In the rows, 128 means zero.
The rows of Z fall into 3 groups, and each row is roughly a mix of its group's hidden directions; one row fits no group.
Z (99 x 10):
[[141 106 117 104 113 191 105 102 123 127]
 [121 173 127 109 149 144  79 115 114  98]
 [130 108 107 144  86 167 127 115 126 176]
 [ 99 122 144 164 123 165 181 117 116 132]
 [142  81 131 104 159  96 153  95 113 132]
 [153  93 120  99 105 108 123 134 105 178]
 [157  91 179 165 118 127 125 147 135 136]
 [150 132  79  81 139 108 124 103 118 151]
 [ 92 142 120 142  92 179 133 125  99 147]
 [118  95 146 171 124 169 125 152 146 157]
 [130  96  81 104 140 115  95 166 138 137]
 [111 117 170 169 127 136 157 163 154 140]
 [158 159  93 138  72 126 136 113 136 137]
 [126 142 131 148 151 152  70 126  99  96]
 [ 91 100  96 128 128 170 159 101 121 139]
 [107 116 175 159 132 154 132 172 126 149]
 [114 152 109 116 117 155 179  83 115 131]
 [ 95 118 110 107 102 157 147  81 105 145]
 [127 155 151 126 165 123  80 163 110 110]
 [128 145 168 134  76 113 137 143 164 145]
 [ 95 129 109 119 171 155  87 159 127 117]
 [ 74 131 135 114 165 158 124 121 102 100]
 [162 129 122 140  92 104 178 102 129 151]
 [ 99 139 149 133 151 186 102 156 122 119]
 [ 92 150 155 154 135 173 108 153 119 106]
 [ 85 106 101 122 118 168 161 100 127 143]
 [ 79 100 134 152 134 172 135 133 114 157]
 [157 152 171 126 135  95  93 115 129  96]
 [135 110 108 119 108 100 185 108 160 141]
 [156 126 113  93 129  76  95 134 126 100]
 [150  99  93 102  98  82 128 128 144 144]
 [112 157  93 105 140 125 178 103 154 135]
 [133 104 155 133 130 122  75 177 112 128]
 [119 148 111  83 121 155 171  93 142 121]
 [148 135 100 124  77  98 158 112 136 157]
 [138 142 108 169 134 184 104 133 101 125]
 [138 166 135 167 142 169  92 143 115 111]
 [144 138 165 131 155  85 103 163 119 102]
 [ 76 101 164 120 125 139 159 133 153 145]
 [133 129 137 120 114 132 159  98  77 173]
 [ 78 112 134 127 125 185 117 115 108 139]
 [102 144 149 169 121 182 116 152 120 127]
 [100 104 154 124 109 118 185 107 134 153]
 [183 142 137 139 126 101 166  99 138 109]
 [191 135 121 141  96 107  98 131 131 142]
 [ 99 129 102 112 140 155 183  95 129 140]
 [151 101 187 133 121  92 146 125 147 125]
 [181 142 121 112 101  81 106 125 138 136]
 [ 82 110 112 112 162 147 169 119 144 146]
 [163  86 122 115 158 101 130  93 113 105]
 [ 95 150 142 142  77 147 139 164 128 151]
 [162  98 141 148 117  70 135 143 144 142]
 [156 137 134 171 168 143  96 159 137 112]
 [117 150  78 114 159 130  92 121  98 148]
 [ 89 119 131 113 116 136 188 101 132 150]
 [132 163 119 138 140 143  72 163 127 101]
 [ 92 153 124 155 124 187 116 141 114 114]
 [ 97 148 111 102 155 112 103 181 123 137]
 [156 124 144 111 147 120  76 146 133  83]
 [113 158  77 149 134 166 124 140 131  96]
 [155 150 161 134 153 138 114  99 113  78]
 [ 65  97 139 109 120 134 146 130 130 160]
 [112 119 144 139 108 128 198 120 141 152]
 [107 126 140 102  85 124 188 126 133 140]
 [151 107 159 107 122  73 152 117 141 152]
 [155  96 128 115 119  78  94 159 141 128]
 [136  69 129 113 146  85 146 128 148 141]
 [141  99 134 126 124  98  71 168 131 128]
 [155 100 125 105 153  73 137 134 160 121]
 [137  93 151 129 124  81 163 145 160 142]
 [129  93 116 145  93 134 181 117 120 159]
 [110 138  94 130 151 180  84 119 122 120]
 [136 125  95  92 133  88 137 145 177 123]
 [ 94 104 155  95 163 130 101 120 125  93]
 [160 105 117 128  90 115 151 101 127 176]
 [117 149 152 173 128 169 170 116 123 135]
 [124 138  61 104 150 122 122 117 136 159]
 [ 78 117 169 147 141 169 133 144 132 118]
 [145  74 146 116 156 128  83 120 113 130]
 [107 129 119 163 153 125 158 155 170 161]
 [ 93 147 142 133 146 160 107 152  80 147]
 [114 103  72 124 131 147 168 101 131 138]
 [134 101 181 168 105 134 139 147 149 113]
 [108 130 151 120 166 144  73 152 111 111]
 [ 97  94 180 132 163 144 115 147 127 127]
 [146 162  94 155 135 179 140 113 110 119]
 [103 134 152 159 104 148 185 109 132 135]
 [137 172  89 105 103 100 153 102 121 123]
 [ 90 146 129 125 114 186 154 112 141 107]
 [150 184 118 143 136 160 105 116 111  99]
 [121 101 146 179 122 149 150 145 166 151]
 [134 143  59 132 104 155 128 108 120 133]
 [151 115 126 116 143 102  70 160 136 104]
 [122 154  90 117 130 137 165  77 147 115]
 [ 93 139 135 163 146 154  88 163 127 109]
 [131 191  96 123 111 164 129 127 118 114]
 [149  82 101 102 129  82 141 140 149 138]
 [142 124  85 111 172 140  84 120 118 109]
 [144 130 123 107  89 108 174  83 117 130]]

One row of each group comes first, with its name. Which group is each row after those in?
[122 146  88 127 172 126 139 135 181 136]
W
[137 133  76 111 111 118 163  92 114 153]
D
[127 164 115 136 152 164  76 135 112 107]
C

[151 111  96 157 135 108 155 106 166 160]
W
[103 140  98 138 113 185 107 131  95 138]
C
[157 118 120 138  78 112  89 164 115 134]
C
[160 191 110 129 121  97 122 135 110 117]
D
[ 71 138 160 132 119 147 172 125 134 124]
D
[103 184  95 114 110 151 107 127 105 129]
D
[128  93 145 144  97 139  79 157 130 102]
W
[126 165  87 155 118 169 107 140 123 103]
D
[146 134 137 135  73 109 167 114 148 157]
D
